Each row of D is roughly a mix of the hidden directions of one of a few groups.
D, 104 rows:
[[ 17 -19   9   1 -41   7  -4  24  -8 -32]
 [ 29  20 -12 -36   0 -18  12  28  12   2]
 [-24  41   8 -16  -3   9   1   8  29 -24]
 [  7   0 -31 -23  35  -1  18   2  29  16]
 [ 24  -7  43  -2  13  29  16  -1   8 -16]
 [ -3  28 -22 -20  13   2  11  34  33   3]
 [ 24 -35  -4  -8  10  10   2  -2 -21  39]
 [  6 -31 -31  15   3  20  14 -29   3 -23]
 [ -6 -15  -1   5 -23   0  31  15 -15 -44]
 [ 24 -46 -10   3  -9  13 -17   2 -26  10]
 [  3  27 -24  14  15 -28 -26 -30   3   6]
 [ -3 -11  -5  -7 -39   8 -17  20 -40   8]
 [ 20  10  35   9  13 -17 -14  -7 -29 -28]
 [-43   6  -8  30  -1 -15  10 -23  19   4]
 [-20 -25  -1 -26 -14 -13   2   8 -40  19]
 [ 14   4   3 -34 -11  15 -12  37  -5  29]
 [  7   6 -28 -22 -13 -16 -29  23 -25  19]
 [ -8 -27  20 -15  -1   4 -26  18 -14  39]
 [  9 -16 -15  -3  42 -15  11 -26  25  11]
 [ -1 -21  -3   6  33  31  10 -35 -15  -2]
 [-27  46  12   4   6  -5   1  -7  27 -15]
 [ 31  16  11  -3  -8  36   7   4  36  -7]
 [ 17  26   3   1  26  15 -13  -8  38  24]
 [-18  -9 -21 -14 -16 -28  14  -6 -41 -11]
 [-22 -26   7   9 -13  -4  29  14 -25 -31]
 [  8 -21   9   4  -2   1 -16  55   9 -15]
 [-31   9  -1   4 -17   2 -26  46  -1  -5]
 [ 21   3  -5  16  12 -52 -10 -13  16  -1]
 [-12  21 -20 -12 -12 -34 -25  19 -16  22]
 [ 27  16   8   7 -22  29  16 -17  24 -25]
 [-15   7   1 -31 -28   5  11  35  23  15]
 [-24  10  17   6 -26  33 -11  23 -22 -14]
 [-14  19 -18 -18 -11  26  -3  45  -4   0]
 [ 24  -2 -11  29  15 -17 -18 -24 -32 -13]
 [  1   1  27  19  26  28  -6   1  34  19]
 [ 28  11  23 -20   2  -9 -25  22 -32  -1]
 [ 12 -17   4  34   4 -15   5  -2 -31  35]
 [  6 -25   9   0  -6   1 -15  54   3 -12]
 [ 16  33 -12   7  -6  -1  -4 -50   9  -2]
 [  8 -22  24  -8 -45  18  -2 -11 -22  -1]
 [ 28 -42  -1   6  -5   0 -27  -2 -29   3]
 [ 26 -19  19 -18   0  46   5  14   2   4]
 [ 20 -19 -31 -28 -10  29   6  18   9  14]
 [-34 -15 -16  -8  29   1  -9  22  30  11]
 [  5  28 -31  13  10 -32 -19 -23   2 -11]
 [ 25  -2  23 -29  -4  27 -11  31 -10  15]
 [ -2 -16  -3  45 -21  15 -13  10 -27  15]
 [ -6  24   6 -27  31 -17  18 -23  24   9]
 [-16  -5 -30 -13  -3  33   2 -23  29 -17]
 [-43  -1 -10  31  -3  -7  10 -25  19   5]
 [ -2 -18 -20  38   8 -13   6 -36 -10  15]
 [ 16 -24   8   3 -25  18 -26  31 -24  -6]
 [  8  36 -33 -11  27 -18  -6 -11  17  11]
 [-31  14  44  27   5  -7  -5 -11   0   4]
 [-17  16 -12  13  50  -9  11   6  21   6]
 [ 12  27 -10  13   7  13  30 -16  27 -31]
 [-27 -27   2  20   8  20 -26  -3 -32  -6]
 [  9  -6 -10 -12  39   2  25 -25  29   9]
 [ -2 -18 -12  26  -7  25  13   6 -18  42]
 [ -9 -30  16  -9   2  -2 -25  36 -12  27]
 [ 14  -5  22  25  -1 -23  -3  19 -35  25]
 [ 20  -4  -6  -5  36  -6  25 -34  24   5]
 [ 15  37 -33  -9   8  -3  -2  36   5  -5]
 [-12 -13   2  10 -13   3  40   9 -12 -42]
 [ 34  19   3 -22 -28  25  -5 -20  14  10]
 [  0 -28  27  12 -18   9  -1 -35 -29   0]
 [ 18  14 -41 -17   6  22   2  21 -26   3]
 [-37 -14 -13  35  -1   3   6 -31  11  -3]
 [-14 -14  32  34  10  16   0 -29  -7 -18]
 [-35  11  41  25   5   3   7 -11  16   8]
 [ -9  21  28  38  -9  -2 -16  19 -19  17]
 [ -2   7 -12 -30  28 -13  24 -29  25   3]
 [-34 -15   0  25  35  -4 -25   2  13 -10]
 [-22  -7   7   4 -37 -13 -28  33 -13   3]
 [ 17 -37  -9   9   1  22  -6  -5 -22  36]
 [-21  44  13  -6   2 -12  26  19  18  -5]
 [ -8 -15  40   8 -13 -23   8 -27  25   2]
 [  6  11 -17   0   9 -28 -46  -8  -4  25]
 [-13  19   3  13  42   6   7 -23  22  24]
 [ -8 -33  29 -12 -25  24  18  14 -18   2]
 [-24  48  13  -6   6  -8  15   7  25  -9]
 [  7 -16   7   7 -28  28 -27  32 -19  -7]
 [  6  27 -39  -8  25   6  -3  32   6  -4]
 [ 15 -37 -10  16 -22  20 -24   9 -24  -3]
 [  6 -17 -16  21  14 -19  28 -20 -14  34]
 [-14   1  -4  40  -1  22   5  -6 -11  40]
 [-29  16   3  30   5 -38  -6 -22  -5 -11]
 [-14  15 -23 -21 -16 -15 -17  27  -3  35]
 [  1  -2   2   6 -23   8  25  48 -19  14]
 [ -7  -3   4  46 -23  14 -13  17 -23  12]
 [ -5  -7  29   1 -13  35  32 -27   1   4]
 [ 10   1  10   2  26 -22  19 -29  39   1]
 [ -8   5   4  24  14 -16  28 -30  22 -28]
 [ -7  22 -35 -16  -9 -39  -4  16   4  13]
 [-39   8   6  21   0  -3  23 -13  36  11]
 [ 22 -48 -22 -12  -6  17 -13 -11 -12  -2]
 [-14 -10   0  10 -32  -6 -32  23 -33   0]
 [ 23 -21 -18 -28  -9  38   4  19   5  13]
 [ 17   6 -13 -23  27   8  34 -14  29  11]
 [-20  24 -12 -27   9  17  26  -7  34  -1]
 [  2   9  18  19  28 -21   9 -25  36 -12]
 [  4  12  12 -29  -5 -14 -20   8  13 -47]
 [ 17   8  25  20  12  32  -4   0  40   1]
 [ 14  25  -4 -23 -11 -22  19  19  37   9]]

Each list below has four rows that fit no group; the rest each fit one group, if only roughly. Name those rows in the order they come.
- J916: [ 19  37 -11  -8 -10 -26  11  25  26   3]
- J191: [ 10  -6 -10  -2 -20  27  -3  -5 -52   3]
- J993: [  6 -12   4 -36 -21   3  33  -7  25  20]
- J518: [-27 -15  -3  19 -17  12  32  12 -22 -27]
- J237: [ 28   5 -23   8  37 -26   0 -25   6   0]
- J324: [ 25 -42 -10 -26 -13  10   2  22 -15  -6]
- J224: [ 16 -11   9   9   1 -24  35 -40  12  -1]
- J507: [ 26  30 -19  19  24 -29  -9  10  -1 -17]
- J723: [ 28 -32   8 -13  -7  -7  -2  25 -31  20]
- J101: [ -1  24   8 -30  15  14  21 -19 -18  32]
- J978: [-10   5  -3 -23 -19  10 -10  32   2  43]
- J932: [ -2  17  -1 -29  12   0  34 -38  15   2]
- J150: [ -5  -1  -3  50  -1 -30  -2 -18 -19  -2]
- J127: [  7  26  -9 -25  10   1  26  15  41   5]
	J518; J224; J101; J932
- J923: [  4  15  33 -24  -3  18  -5  33   4  28]
- J268: [ 16 -37 -10  24 -24  -2 -15   8 -29  -7]
- J451: [-19   1   7  30  25   6  37  -8  13 -24]
- J45: [-11  31 -16 -19 -10 -36   6   2  28  14]
- J232: [-22   0  25   7  -2   4 -36  35   0  20]
- J120: [ 20  -8 -27  -1  30  -4  13 -31   6 -30]
- J731: [-31  17  26  10 -14   1  11  21 -21  30]
- J619: [ -9 -22  -2 -12 -39 -10  12  -7 -36 -15]
- J653: [-11   2  -3  15 -37  11 -12  26  -2 -38]
- J181: [  3  -4 -42  13   5 -28   9 -23  -1 -27]
	J45; J232; J120; J731
- J841: [ -2 -11   6  19 -21  40 -26  21 -16  15]
- J25: [-16  53 -15  -6 -16 -10  -5   2  16 -11]
- J933: [-30 -21  36  18 -19   7 -21  -7 -14  -9]
- J279: [-28 -26  29  23  -7  14 -18 -18 -20 -10]
- J429: [ 17 -35 -17  26 -14 -19  -9  -5 -23 -22]
- J216: [  0 -11   9  24  20   5  20  -2   4  50]
- J741: [ -6  -1 -32  -6  -2 -37  -2  24 -19 -28]
- J42: [ -7  27 -17 -22  23  -7  11 -32   3  29]
- J768: [ 10  25 -24 -11   9 -26   0  29  31   8]
- J413: [-13   4  -3  39 -19  -9 -25  14 -13  31]
- J984: [-46  10   0   2 -10  14   9 -26  20 -21]
	J25; J216; J413; J984
- J128: [-18 -12 -23  17   5 -37   1  16 -21 -27]
- J296: [ -5  11 -12 -12  13 -21   5  23  50   9]
- J363: [-16   9  32 -13  -8   8 -15  27  -2  38]
- J894: [ 28  -2   9 -14  30 -23  23 -21  22 -12]
- J534: [ 36  13  10  -7  19 -24  12  -3  -4 -38]
- J130: [ -6  -9  21  11  -4  14 -42  -3 -37   6]
- J769: [-13  27   9 -35  -3   6   6  20  29 -24]
- J937: [  5  -3  29  23 -21  17   0 -29 -31 -15]
- J141: [  1  13 -13   1  29  22 -19 -21  27  31]
- J352: [  8 -30  23   2   5  22  -5 -18 -38 -20]
- J50: [-14 -13   4   1  17   9 -14  24 -11  50]
	J894; J141; J352; J50
- J567: [  0  31 -22 -13  27 -11  -2 -28   6  29]
- J975: [-14 -42  10   1  14  19   3 -36 -12   9]
- J910: [ 27  14  22 -25  -9   7  -8  43   7  -5]
- J230: [ 28  25   1 -32  25  -7   2  31   1   6]
- J704: [  5   1 -31   5   8 -25  26 -23  18 -30]
- J111: [ 39  27 -35 -11  11 -13   4  12  -8   1]
- J691: [ 10  -1  23  34   7 -28 -15  -3 -29  22]
- J681: [  1 -31  25   9 -10  13  11 -18  -7 -41]
- J379: [-12  15   7  27  22  14  34 -14  20 -21]
- J589: [-13  -3  10   8  46   7   4  16  31  20]
- J406: [  4  -7  12  18  39   4  13 -18  11  38]
	J910; J230; J681; J406
- J374: [ 11  -4 -38   9   6 -16  21 -21   7 -35]
- J580: [ 11   7 -13   4   9 -21  39 -18  28 -25]
- J890: [  8  -4  -5 -18 -16 -20 -19   6   5 -51]
- J350: [ 15  -3  31 -11  28 -25  -5 -30  18 -15]
- J970: [-13  12 -13 -37   7  29  12  -7  34  -7]
- J344: [-10  10  19  37   1  21 -25 -13 -14  28]
- J673: [  4 -19  19   2  -8  35 -30  11 -29  15]
- J927: [ 14   0  17  -9   9 -31  23 -20  38  13]
- J58: [ 14  36  14  10  -1 -30   5   9  32 -18]
- J787: [-23  13 -11   6 -24 -48 -11   1  -8  14]
- J730: [ -5 -30   9  11  14  28 -27 -26 -22 -13]
- J547: [ 21 -41  11   9  20  14   3 -24  17 -20]
	J350; J787; J730; J547
- J21: [-20  40  16 -25  15   8   8   2  30   6]
- J521: [ 16 -44 -10   5 -35  13   1  12   0 -17]
- J526: [-25  13  -4  -1 -21  19 -19  44 -16  -8]
- J538: [ 12 -25  22   1 -43  22  -5   5 -14 -15]
- J842: [ 20  13   3 -35  16  -9   7   6  26 -35]
- J873: [-24  13  -3   6  42   0  37  -7  11   6]
- J79: [  4   4  20  25  20 -13  19 -28   7 -36]
- J219: [-35  11   2  -5 -16   5  -7  18  14  43]
- J604: [-11   4  14  -6 -41  31   5  12 -31   2]
- J353: [-15 -10  -9 -12  16  36  24 -12  34 -13]
- J160: [  5  16  15 -33  10  15  -8  13  15 -42]
- J467: [  4 -22  -9  42 -16  -3  -4  10 -30  22]
- J773: [ -7   4   8 -21 -35 -26   1  26  26  18]
- J764: [-11  -2   5  19  47  -7   0 -14  34  -7]
- J609: [ -4  20   3 -27  32  -3  17 -21  19  29]
	J521; J842; J353; J160
- J364: [  5  -6  23  29 -18  -2 -34  22 -28   0]
- J626: [-11  25 -16 -32 -24 -15 -19  25  -3  16]
- J365: [ 15   2 -10  27  40 -25 -12 -24  -1 -13]
- J570: [ -8   8  -6  -6 -23   6  -9  13  16 -53]
- J174: [-17 -16  16   2  -6  22  35 -12  14 -36]
- J455: [ 18  -9  -6  23  33 -30  -3 -34   6  -2]
- J236: [-26  34 -12  15 -11 -22  13 -31  -8 -10]
- J347: [ 37  22  -1  10 -22  13 -23 -25  20  -4]
- J148: [  3  13 -16 -16   2  -5  36  10  45   4]
- J688: [  2   0   4  -3  29  -2 -34  23  19  34]
- J491: [-17 -25  -3   3  34 -14  29 -27  14   8]
- J663: [-10  -5 -15   1  12 -39 -38   6 -14  21]
	J626; J174; J236; J491
- J700: [  7  25   9 -17 -47   1  11  27  -3  -2]
- J385: [ -2  -7 -14 -27   4 -24  12  10  42  24]
- J147: [ 13  13  22 -15 -24  15 -21  23  -4  36]
- J634: [ 15  28 -29  -9   2 -28  -4  32  16  10]
- J255: [-35 -31  14  11  24  -9   6  19 -18  15]
- J107: [-11  -3  19   4  30 -15  12 -18  44  -5]
- J378: [  3 -15  -2 -16 -15  47  12  -4 -32   5]
- J253: [ 18 -24   0  18  11   0  11  -9 -24  45]
- J924: [ 35  24 -19  14  -7  -5  21 -34  -8   5]
- J533: [ -6  15  32  15 -33  23  -5   2 -25 -20]
- J121: [ 10 -10  30  26   7 -10  -4  -2 -45 -12]
- J944: [-22  21  27  22 -13 -30  -7 -27  -6 -12]
- J190: [-14 -16  -4 -12 -30 -15   8 -18 -44  -4]
	J147; J924; J121; J944
- J35: [  2   4 -29  12  -3 -11 -35  28 -31  -5]
- J825: [-12  28  16  -6   1 -37 -28  16 -21  10]
- J719: [ 22  -2   8  -3  39   7 -17  18  37   7]
- J707: [ 39  13 -18  -1  29 -12  20 -26   8   0]
- J866: [ 13  -7  22  28   5 -23 -28  -6 -31  18]
- J381: [-28  -4 -14  28  18 -14  35  -2  25  -1]
- J690: [ -9  -1  -7 -31  -5  37  24  20  13  22]
- J838: [ 22 -42  15  10 -20  -4  -9  14  -9 -27]
- J810: [ -4  21  19 -42   5  27  -5  21  18   3]
- J405: [-13  13 -16 -14 -27 -26 -10  36 -10  20]
	J719; J381; J838; J405
- J705: [-13 -28 -31  37   6 -24  -6  -7 -10   7]
- J821: [-41  25  21  18   2 -24   4 -10  15  13]
- J67: [ 28 -21 -12   7  11   5  19 -23   5 -40]
- J106: [-28 -17   3 -15   0 -13 -29  13   7  40]
- J118: [ -1  -3  11  35 -24  24 -29  17 -21   7]
- J557: [-19  12  37  -2 -12  12 -20  22 -12  32]
- J896: [-38  27  -6  31 -10   9   0  -8  20 -18]
- J983: [-12  -6 -21 -15 -26  18  -5  15  12 -43]
- J535: [-21  14  22  25  26  -7   1  -4  37 -16]
- J716: [-16  12  -5 -14 -10  -8 -16  44  18  29]
- J486: [ 10 -10  17  15 -10  26  27 -27 -11 -32]
- J587: [-43  15  24  28  -1  -4   0 -11  15  18]
	J705; J106; J716; J486
- J178: [-19  18 -15 -17   7  -7  21 -21  36 -25]
- J361: [ 16  11 -14   5  13   9  26 -35  26 -26]
- J196: [ -5  19   4  32  24   8  23 -20  28 -20]
- J880: [ 22  -7 -15  12  42 -11   5 -35   4  -2]
- J421: [ 16 -27   1 -21  -4 -14   0   9 -42  26]
- J420: [ 42 -11 -23 -16   9   4  22   0   7 -27]
- J62: [ 14 -19 -29  14   6  -8  -4 -27 -20 -35]
- J226: [ -4 -20  -2  37  -6  26  21   5 -31  14]
- J307: [-39 -14   7  15  -9   6 -36  22 -16  -6]
- J404: [  9  -7 -15   2 -34  -4  16   8 -17 -44]
- J656: [-25   3  48  12  -2  21  -4   5   2  23]
- J848: [ 29   8 -29  -5  40 -13  13 -16  12   6]
- J977: [-10  17  -1 -39  23  18  10 -10  33   7]
- J16: [-22 -23  14  -9 -17   9  27  29 -11  28]
- J476: [-33  27  -4  42 -11   9  -5 -11  10  -9]
	J361; J421; J226; J16
